In the data rows, the value 128 means zero.
Some points, one per row:
[64, 47, 142, 206, 139, 101, 221, 174]
[157, 83, 160, 28, 103, 214, 163, 145]
[150, 149, 152, 145, 154, 120, 220, 221]
[162, 135, 105, 154, 161, 78, 85, 114]
[130, 158, 155, 173, 114, 174, 113, 134]
[102, 104, 99, 217, 157, 69, 176, 148]
[133, 95, 142, 63, 95, 168, 176, 121]
[95, 113, 82, 209, 128, 88, 96, 102]
[84, 93, 122, 125, 131, 81, 156, 111]
[165, 171, 100, 97, 131, 129, 26, 85]
[168, 67, 92, 168, 145, 87, 135, 84]
[121, 61, 95, 179, 130, 116, 85, 83]
Here are 10 more points, each followed by its number:
[83, 113, 165, 125, 123, 132, 197, 164] 0
[127, 113, 86, 86, 135, 63, 126, 94] 1
[151, 34, 72, 117, 135, 82, 206, 100] 2
[141, 103, 157, 55, 132, 133, 206, 164] 3
[156, 114, 92, 194, 130, 120, 57, 75] 4
[108, 74, 144, 157, 148, 104, 180, 134] 5
[116, 185, 157, 248, 144, 155, 130, 208] 6
[77, 137, 167, 173, 115, 157, 109, 131] 7
[87, 76, 168, 145, 103, 171, 125, 123] 8
[120, 127, 138, 148, 122, 162, 72, 112] 9
Which of these numbered points is nearest to each point below, ignoring the 3 directions in which the first points spread most? Its number follows each.
[103, 56, 117, 224, 158, 62, 180, 133] > 5
[141, 76, 114, 61, 137, 105, 103, 89] > 3
[173, 135, 114, 136, 119, 157, 69, 96] > 4
[93, 147, 150, 112, 126, 124, 109, 128] > 0
[147, 204, 123, 81, 112, 144, 28, 94] > 0
[70, 150, 179, 153, 105, 174, 84, 145] > 7
[191, 150, 120, 125, 113, 187, 59, 107] > 4
[120, 163, 101, 209, 126, 128, 52, 103] > 9
[194, 66, 62, 156, 165, 54, 118, 68] > 2
[91, 165, 175, 85, 109, 167, 203, 197] > 0
[67, 146, 121, 208, 111, 110, 78, 99] > 7
[118, 48, 73, 157, 157, 30, 119, 72] > 3
[92, 199, 116, 185, 126, 126, 58, 132] > 7
[88, 142, 159, 208, 153, 126, 99, 164] > 8
[111, 127, 115, 143, 153, 65, 129, 122] > 3
[121, 127, 153, 56, 97, 175, 123, 114] > 0
[114, 157, 125, 185, 135, 116, 66, 126] > 9
[62, 148, 185, 169, 83, 224, 130, 163] > 7
[82, 194, 102, 181, 141, 72, 68, 117] > 0
[78, 125, 166, 95, 95, 150, 201, 158] > 0
[69, 105, 171, 118, 117, 140, 218, 197] > 0
[153, 99, 150, 59, 132, 141, 228, 159] > 3
